In the data rows, the value 128 means zero.
Some points, one per row:
[127 129 146 100 100 144 207 255 125 149  98 174  96 148  50 129  77 138
 131 156 110 164 149 107 130 130 129 122  77 129  86  96 132 144 111   0
 183 126 128 127 141]
[125 133 112  62 129 145 132 173  97 128 128 165 131 145  96 106 130 152
 109 173 113 120 101 124 100 132 128 157  46 129 159 157 129  90 127 129
  71 131 185 132 129]
[129 149 130 129 142 121 133 130 153 126 129  91 129 126 135 128 126 141
 129  91 142 131 142 126 127 107 146 107 138 122 115  88 127 129 131 114
 126 127 101 151 127]
[148  37 202  52  92 182 152 180  45  83 110 224  63 164  81  98  83 109
 174 214  91 175 131 108 129 150 154 180   9 113 129 151 234 127 124  38
 219  92 204 110 150]
[134 125  94 144 128 106 130 115 142 129 116 108 128 119 157 130 137 152
 108 129 146 128 123 132 128 128 126 129 136 126 138 129 131 129 125 131
 127 146 124 130 140]
[171  89 223  82  78 168  84 206  69 134 150 207 102 144  97 131  78 106
 153 165 128 156  66 110  91 161  90 131  38  98  64 229 190 149 129  37
 150 106 185 101 130]
[131 146 128 130 128 128 152 127 126 131 108 120 128 128 126 129 127 130
 151 127 125 130 146 131 128 124 130 129 126 130 111 130 103 124 109 129
 111 129 127 132 128]
[100 255  22 215 213  22  88  51 235 222 151   0 238  42 209 144 232 145
  91  27 177  62  68 157 126  44  97  48 255 171 144  50   0 107 128 205
  68 133   1 126 128]
[131 126 130 127 132 139 128 107 127 126 115 128 126 126 143 131 121 131
 125 128 147 129 110 115 124 128 102 132 130 132 112 126 133 130 128 105
 144  94 126 128 142]
[127 155 110 156 147 126 126 158 158 130 123 114 147 128 156 128 132 128
  59 109 154 128 104 130 147 138 118  85 177 132 129 163 106 109 129 175
 162 128 103 126 145]
[152  79 203 100 129 196 101 142  81 131 171 172 129 126 153  85 129  60
 173 207 126 127 200 129  90 171 162 126  75 126 129 141 169  98 126  65
 110 128 165 104 130]
[130 170  65 153 145 145  50 124 126 128 167 112 126 125 155 142 128 204
 125 126 163  97 131 125 120 126 103 129 138 112 147 146  41 153 128 201
  90 143 111 166 130]
[129 108  82  95  92 127 121 171 107  99 174 128  98 129  84 129 131 103
 135 130 126 129 107 154  66 168 128 129  99 128 152 110 154 126 128 128
 129 128 149 102 171]
[143   0 255  26  34 217 202 125  21  74 127 255   0 208  22 126  86 126
 185 244  63 187 127  71 111 163 112 221   0  91 196 185 255 127 130   0
 165 106 255 130 124]
[129 106 130 125 128 124 125 145 127 129 127 149 122 127 127 129 113 129
 130 131 128 125 127 135 128 129 127 127 125 131 137 129 128 129 127 130
 161 126 126 126 127]
[ 98 206  29 203 169  34  63  40 216 170  47  44 255  87 182 155 179 172
  74  66 178  90 199 126 107 124  96 106 223 126 173 128  19 125 156 215
  33 126   5  93 151]
[132 180 108 157 149  86 111  89 178 129 109   1 176 126 175 124 146 129
 164  68 168  97 148 126 132 168 162 101 209 127 124 107  79 126 131 184
 152 128  59 130 128]
[133 112 140 127 123 108 132 144 128 124 144 130 129 131 125 132 128 128
 126 127 125 130 161 129 128 115 127 149 140 132 147 125 131 128 124 126
 153 125 126 127 126]
[127 111  97 142 144 142 114 148 133 127 130 118 145 153 149  93 147 131
 124  99 125 125 124 128 131 149  82 125 130 129 170 128  97 127 126 111
  92 122 126 104 125]
[128 129 146 121 133 126 139 151 103 134 131 161 125 131 126 107 108 126
 150 143 126 123 146 126 113 132 143 132 110 122 125 159 149 127 129 125
 157 129 147 128 143]
[125 149 128 113 130 161 133 126 118 132 107 139 107 143 125 110  98 158
 140 144 132 128 144 113 142 101 126 146 130 126 157 110 130 125 126 131
 145 150 131 128 147]
[ 97 201  56 183 151  97  96  98 167 163 153  39 160 100 163 133 181 140
  86  55 158 132 127 127 145 107 105 106 202 128 141  95  47 126 151 158
  89 151  39 139 114]
[120 132 100 145 151 126 124 110 155 143 149 100 149 132 140 122 129 128
 104 103 156 106 132 128 129 114 131 131 157 109 129 127  70 132 140 112
  71 127 109 126 142]
[116 131 109 124 146  90 130  90 152 128 132 116 130  95 124 128 145 126
  90 102 142 131 159 125 132 130 127 128 150 127  95 129 109 123 124 129
 111 128 120 107 127]
[127  87 186 131 124 230 124 241 114 110  92 142 130 123 167 164 102 150
 228 133 121 126 118 147 102 183 126 121  72 129 150 160 174  94 130 126
 155 127 139  70  82]
[126 115 117 129 103 168  95 128 129 109 134 134  93  94 127 127 102 125
 126 142 142 127 150 107 102 114 143 128 107 131 114 128 144 124 121  92
 141 129 125  93 153]
Here are 10 more points, each followed by its number:
[167 180  94 133  81 161 102  92 113 160 167 112 128 121 102 151  85 130
 164 173 133 132  61 172 160 150 102 142 130 126 127 126 142 152  97 106
  98 158 180 153 105] 0
[148  26 207  49  80 180 167 202  38  89 149 211  77 164  68 116  97 102
 152 205  80 166 105 111 106 176 151 170  17 114 157 153 234 132 107  36
 154 124 215 107 125] 1
[128 132 126 129 113 116 128 115 150 144 128 117 130 125 128 129 106 124
 141 107 130 111 148 129 123 124 108 129 130 128 136 126 151 127 130 114
 125 146 113 105 127] 2
[127 127 127 127 114 128 126 129 126 125 127 130 129 129 127 126 127 132
 126 128 130 128 131 128 128 139 129 130 118 124 126 127 132 132 140 130
 144 127 128 126 125] 3
[127  65 156  95  77 161 116 191 108 107  82 182 106 112  81  96 142 159
 146 140 104 143 150 128 131 159 142 156  79 129  63 176 179 130 123 104
 188 106 154 129 104] 4
[124 125 129 143 127 131 130 142 127 123 130 107 125 129 132 123 141 123
 129 132 127 127 144 130 131 129 132 129 133 133 148 125 121 115 128 129
 111 132  95 127 154] 5
[109  98 195  96 106 141 124 200  98 126 169 140 103 154 115 127 104 153
 144 130 111 145 161 131 124 108 143 154 106 134 133 160 124 134 116 130
  70 127 165 129  65] 6
[130 128 107 127 131 132 127 113 132 126 126 132 125 122 128 127 127 130
 128 115 123 129 108 128 129 132 124 128 140 127 129 130 129 130 134 124
 129 126 130 130 105] 7
[ 78 255   0 255 178  12  85   0 255 172 130   0 196  30 247 195 177 198
  44   0 220  83 149 155 126  63  77   0 255 144  82   0   0 128 181 255
  33 128   0 180 100] 8
[113 170  49 141 155 129 151 162 106 150 107 116 115 107 177 130 133  89
 105 180 159 147 127  79 179  96 144 103 154  88 179  72 173 132 164  86
  80 125 153 175 175] 9
Which two of these numbered points are nearest to each point below, looking only along the 7 directions in which the first points spread most? Their numbers follow each, nearest first.
[125 125 121 133 126 126 129 125 127 131 127 124 124 125 131 127 130 128
 126 131 132 124 102 141 128 123 128 142 118 131 128 129 125 127 128 128
 129 126 116 125 128] > 7 3
[161 147 127 130 129 127 112 158 134 116 150 128 112 126 108  99 116 131
 161  99  90 151  93 121 124 142 127 165 120 133 148 165 177 104 133 126
 127 107 129 194 156] > 0 3
[ 80 255   0 255 180  24  85   0 255 199 131   0 233  62 235 157 210 180
  56   2 219  72 131 157 142  74  65  28 255 167 102  41   0 130 150 255
  13 169   0 143  86] > 8 9
[126 154 128 161 162  84 130 143 158 116 121 127 155 148 148 127 155 112
 111 129 128 133 210 128 101 107 108 122 152 146 110 127 130 136 129 125
 156 125 128 148 163] > 2 5
[128 156 144 150 128 132 144 124 141 126 145 108 129 128 125 140 146 151
 103  92 153 127 114 129 130 111 130 127 150 146 101 127 129 141 113 154
 139 124 129 113 106] > 7 3
[127 114 131 125 132 154 126 130 127 126 126 142 130 128 128 133 133 132
 139 131 129 134 124 126 135 129 130 126 129 132 128 127 130 131 126  96
 131 117 130 143 157] > 3 7
[139 126  61 180 127 101 178 106 161 132 110 113 159  89 125 144 146 159
 127  72 129 128  69 127 131 116 105 115 162 131 122 128  99 105 131 131
  66 126  53 180 122] > 9 5
[128 154 154 129 133 115 129 128 130 130 146 149 133 125 126 128 126 111
 114 103 133 124  94 115  97 144 128 133 164 157 150 161  89 115 125 108
 128 112 121 160 153] > 7 3
[ 95 255   0 255 212   0  96   0 250 168  55   0 201  60 205 174 225 153
  49   0 160  22 142 185 196  53  99  12 255 172 161  86   0 133  91 255
   0 177   0 171  59] > 8 9
[131 127 114 126 127 129 131  95 127 126 128 123 129 129 125 130 132 126
 127 101 141 130 110 127 126 119 123 124 130 128 126 126 127 133 131 126
 127 129 129 112 112] > 7 3
[155  88 143 102 118 144 128 169  86 125 117 127 129 133  92 110 132 114
 151 157 109 130 112 102 145 112 168 128  90 126 155 176 156 130 129  95
  77 126 149 118 129] > 6 3
[137 108 124 107 132 163 124 181 107 130 129 174  98 142 122 124 112 127
 130 154 128 130 125 129 107 129 150 153 100 113 138 129 162 129 124  86
 126 125 160 126 109] > 6 4
[ 41 255   0 255 237   0   8   0 255 212 114   0 255   5 255 169 225 190
  53   0 240  37 188 222 118  32  77   0 255 158 129  12   0 140 156 255
   0 160   0 171 129] > 8 9
[164   0 255  10  57 200 170 248   0  76 155 255  36 187   9  88  55  63
 175 255  54 185 123  93  93 152 173 193   0 128 128 207 255 129 106   0
 163 108 255  83 148] > 1 4
[ 91 255   2 232 189  19  66   0 246 152 124   0 208  73 216 172 179 156
  69  34 170  73 135 126 142  83  80  69 255 169 130  60   0 129 156 255
  35 159   5 133 117] > 8 9
[127 112  97 141 113 121 126 149 135 130 133 112 134 115 127 133 145 148
 162 127 125 128 144 129 128 133 164 104 131 126 131 127  93 127 128 157
 131 128 129 113 164] > 5 7
[ 75 234  10 237 167  29 114  70 255 193 154   0 231  43 222 145 211 164
  63  27 173  74 167 169  96  84 127  95 255 125 141  66   0 127 148 255
   5 159   0 151  94] > 8 9
[123  47 219  97  81 126 204 204  91  98  91 184 100 163  87 128 120 130
 176 172 135 158 130 103 193 164 166 128  85 112  86 128 173 132 130 104
 195 112 106 133 175] > 4 6
[ 93 255   0 242 155   0 130  35 255 187  84   0 218  71 226 179 206 147
 126   0 175  81 152 165 149  76  98  38 255 157 128 113   0 127 130 241
  58 132   0 192  75] > 8 5
[132  96 166  98 132 150 124 212  92 133 113 154 101 128 102 114 125 129
 127 160 130 152 129 128 154 131 148 152 106 127  89 118 167 127 128 130
  96 112 190 103 123] > 6 4
[144  68 178  87 102 167 147 159  75 107 107 187 101 159  92 108 104 128
 148 174  81 147 143 126 109 145 150 157  72 130 122 155 200 132 127  73
 168 126 189 131 125] > 4 1
[127  80 149  89  86 180 131 166  98 126 147 177 109 165  77 129  92 125
 164 157 101 146 104 107 129 150 154 129  77 102 107 181 202 113  96  23
 156 128 174 112  91] > 4 6
[111  62 170 108 130 150 220 144  87 113 135 185 113 144 101  76 184 188
 127 183 129 116 108 114 129 174 110 125 113 128 165 189 141 106 129  94
 127 129 228 167 243] > 6 4
[ 87 255  71 253 179  32  63  26 240 167 127   0 216  52 242 141 209 166
  65   0 171  86 167 165 129  84  92  38 255 148 150  28   0 131 163 255
  62 174   0 127  95] > 8 5
[105 255   0 255 203   2  79   0 255 189 135   0 206  85 251 123 215 148
  27   0 197  69 166 167 144  50  77  34 255 166 142  36   0 129 142 255
  75 175   0 129 111] > 8 9
[129 147 165 111 100 107 173 169 140 128 161 150 161 127 127  93 126 131
 129 145 132 106 171 102 163 141 179 128  99 153 112  59  75 138 125 116
 102 105 170 126 110] > 9 5
[116 203  61 142 158  83 174   0 170 164 150  99 149 124 125 105 181 174
 151 101 131 122 169 105 131 105  71  54 192 123 185 128  94 124 128 152
   3 150 107 125 144] > 9 5
[126 122 129 124 128 127 122 111 128 127 129 138 136 107 127 128 127 139
  82 130 121 124 141 128 127 148 129 128 144 130 126 101 125 126 128 132
 110 134  77 130 121] > 2 5
[ 77 255   7 214 156  41  56   0 235 156 112   8 167  94 185 148 203 133
  36  36 188  89 194 153 144 101 164  35 238 152 150  69  30 154 126 204
 101 138  14 153  37] > 8 9
[132 130 172 108  76  72  91 127 125 107  64 152 101 129 130 117 126 131
 247 146 132 128 228 155 142 133 156 128  98 128 101 172 128 100 102  93
  86 125 127 124  20] > 2 3
[123 185 142 128 156 108 155 131 132 129 129 111 140 128 138 126 123 125
 127 126 130 140 103 116 128 113 105 130 152 136 151 135 141  90 128  79
 175 134 101 131  51] > 2 3
[ 96 179  86 151 182  40  49  73 169 140 164  41 165  96 185 145 191 169
  64  95 155 107 128 163 146  85  74 130 204 150 130  27  26 129 105 255
 101 177 129 169  90] > 9 5
[ 88 255  67 206 168   0  96  37 229 154 166  28 191  86 219 123 146 158
  85  44 158  83 129 161 126 132  74  60 228 149 131  57  17 131 106 246
  72 149  60 128  94] > 8 5
[130 108 147 129 130 142 133 146 135 129 129 148 125 125 126 126 124 125
 147 145 131 129 109 132 127 141 125 140 103 129 110 126 141 129 129 115
 128 128 124 124 129] > 3 7
[132 131 123 127 129 155 128 127 115 129 128 139 109 126 111 136 124 127
 128 146 128 128 129 125 131 130 129 128 112 125 133 113 132 130 127 126
 129 127 130 122 126] > 3 7
[127 162  70 145 124 129 152  92 152 129  91  99 127 126 159 123 127 126
 131 106 129 119 147 125 130 111 128 100 147 128 124 201 127 130 122 138
 102 130 114 148 122] > 2 7
[130 130 130 164 158 130 126 115 146 147 107 129 143 111 130 126 131 149
 110  90 133  91 127 110 131 130 128 104 159 146  91 106 128 133 102 152
 102 126 133 144 107] > 2 5
[117 146  91 141 161 130 130  78 149 148 126  89 130 121 150 146 127 126
 128  99 139 129 130 129 128 132 127 123 155 124 130 129 101 125 124 159
 109 123  84 149 130] > 5 7
[127 129 104 127 127 108 142  86 147 125 129 136 144 127 141 134 130 128
 112 108 148 130  91 126 129 108 107 110 129 126 139 134 141 122 112 124
 149 145 114 130 140] > 7 3
[159   0 255   4  50 255 153 255   0  48 156 255  54 203   0  72  81  93
 225 255  43 185  87 104 108 176 130 233   0  78 126 231 255  93  99   0
 248  87 255 105 178] > 1 4
[133 146 107 150 154  98 131  96 155 131 102  95 158  99 161 128 131 146
 124 105 151 125 127 131 127 128 101  84 172 144 124 112 123 129 128 171
 129 125  84 129 149] > 2 5
[157   3 232  26  88 250 167 222  11  73 114 255  25 167  44 110  38  70
 205 255  85 175 101  98 126 186 149 154   0  90 179 178 255 145 112   0
 158 129 255  88 142] > 1 4
[128 169  85 157 149  91 106  94 155 121 131  88 161 106 172 141 150 125
 101  94 149 125 142 128 141  94 107 127 179 127 132 127  72 145 128 171
  97 130  99 150 162] > 5 7
